B =
[[767 269 266 186 369]
 [618 416 619  60 321]
 [344 409 626 262 532]
 [ 98 445 404 688 582]]
Indices start at 0.
(0, 0): 767
(0, 2): 266
(1, 1): 416
(3, 3): 688
(3, 1): 445
(3, 0): 98

A =
5	-15	-1	-50	-36
8	-8	-7	-55	-32
9	-1	-12	-53	-25
7	12	-15	-24	-1
9	12	-18	-37	-7
2	-21	7	-38	-35
4	-19	4	-45	-37
9	7	-17	-47	-15
4	8	-9	-11	2
A[0,0] -> 5
A[8,0] -> 4
A[1,3] -> -55
A[7,4] -> -15
A[0,4] -> -36
A[:, 4] -> [-36, -32, -25, -1, -7, -35, -37, -15, 2]
A[1,2] -> -7
A[1,4] -> -32
A[:, 0] -> [5, 8, 9, 7, 9, 2, 4, 9, 4]
A[1,0] -> 8
A[1] -> [8, -8, -7, -55, -32]
A[:, 2] -> [-1, -7, -12, -15, -18, 7, 4, -17, -9]
A[3,4] -> -1
A[0] -> [5, -15, -1, -50, -36]
A[4,3] -> -37
A[5,4] -> -35
A[8,4] -> 2
A[8,3] -> -11
A[8,2] -> -9

arr =
60	61	79	80	71	75	78	62	68	73	78	71	61
62	62	80	80	69	78	80	63	67	70	78	72	62
64	64	49	47	52	53	50	64	60	50	48	57	64
64	64	49	48	56	51	49	63	60	55	50	57	64
65	65	44	44	58	46	45	64	56	55	46	52	65
64	64	57	57	63	57	57	63	61	62	59	59	64
66	66	23	22	47	28	24	65	50	43	26	41	66
arr[0,0] => 60
arr[6,3] => 22
arr[2,6] => 50
arr[3,0] => 64
arr[1] => [62, 62, 80, 80, 69, 78, 80, 63, 67, 70, 78, 72, 62]
arr[6,6] => 24
arr[5,9] => 62
arr[6] => [66, 66, 23, 22, 47, 28, 24, 65, 50, 43, 26, 41, 66]
arr[3] => [64, 64, 49, 48, 56, 51, 49, 63, 60, 55, 50, 57, 64]
arr[2,5] => 53
arr[4,1] => 65
arr[6,4] => 47
arr[:, 1] => [61, 62, 64, 64, 65, 64, 66]
arr[3,11] => 57
arr[3,1] => 64
arr[3,6] => 49
arr[3,8] => 60
arr[0,2] => 79
arr[2,9] => 50
arr[4,2] => 44
arr[0,8] => 68
arr[1,0] => 62
arr[0,12] => 61
arr[4] => [65, 65, 44, 44, 58, 46, 45, 64, 56, 55, 46, 52, 65]
arr[5,1] => 64
arr[1,7] => 63
arr[2,12] => 64
arr[6,9] => 43
arr[:, 11] => [71, 72, 57, 57, 52, 59, 41]

W =
[[ -1   0  10 -16  16 -28 -29 -15  18 -18]
 [  8 -23  -4   4  17 -23 -60  -6  13 -26]
 [  1  -7  -6  -3  18 -26 -43 -10  15 -20]
 [  8 -33 -23  19 -14 -13 -36  10   1   2]
 [  5 -22 -16  19  -9  -8  30  19 -16  18]
 [  3 -15 -21   6 -14 -19 -40   0  16 -13]
 [ 11 -45 -11  17  20 -14 -43  10   4 -14]
 [  5 -28 -23  27  -6 -11   2  14 -14  16]
 [  4 -15  -3  -1   0 -26 -55 -12  18 -24]
 [ -5  61  26 -29  -9 -30  30 -18  -5  -9]
 [ 12 -49 -15  19  10 -10 -27  15  -1  -7]
 [ 10 -20 -23  16 -23  -3  47  27 -16  13]]
W[-12,0] => -1
W[-4,8] => 18
W[7,-4] => 2
W[5,-8] => -21
W[6,3] => 17
W[-1,7] => 27
W[-8] => [5, -22, -16, 19, -9, -8, 30, 19, -16, 18]
W[-3,8] => -5
W[:, -3] => [-15, -6, -10, 10, 19, 0, 10, 14, -12, -18, 15, 27]
W[-12,-2] => 18
W[-4,4] => 0
W[2] => [1, -7, -6, -3, 18, -26, -43, -10, 15, -20]
W[3,6] => -36
W[0,5] => -28
W[10] => [12, -49, -15, 19, 10, -10, -27, 15, -1, -7]
W[10,-6] => 10
W[:, -9] => [0, -23, -7, -33, -22, -15, -45, -28, -15, 61, -49, -20]
W[-6] => [11, -45, -11, 17, 20, -14, -43, 10, 4, -14]
W[-8,9] => 18
W[-7,3] => 6
W[11] => [10, -20, -23, 16, -23, -3, 47, 27, -16, 13]
W[6,-4] => -43
W[9,-8] => 26
W[-11,1] => -23
W[5,-2] => 16
W[11,9] => 13
W[0,6] => -29
W[-9,9] => 2
W[:, 9] => [-18, -26, -20, 2, 18, -13, -14, 16, -24, -9, -7, 13]
W[9] => [-5, 61, 26, -29, -9, -30, 30, -18, -5, -9]
W[-10,8] => 15
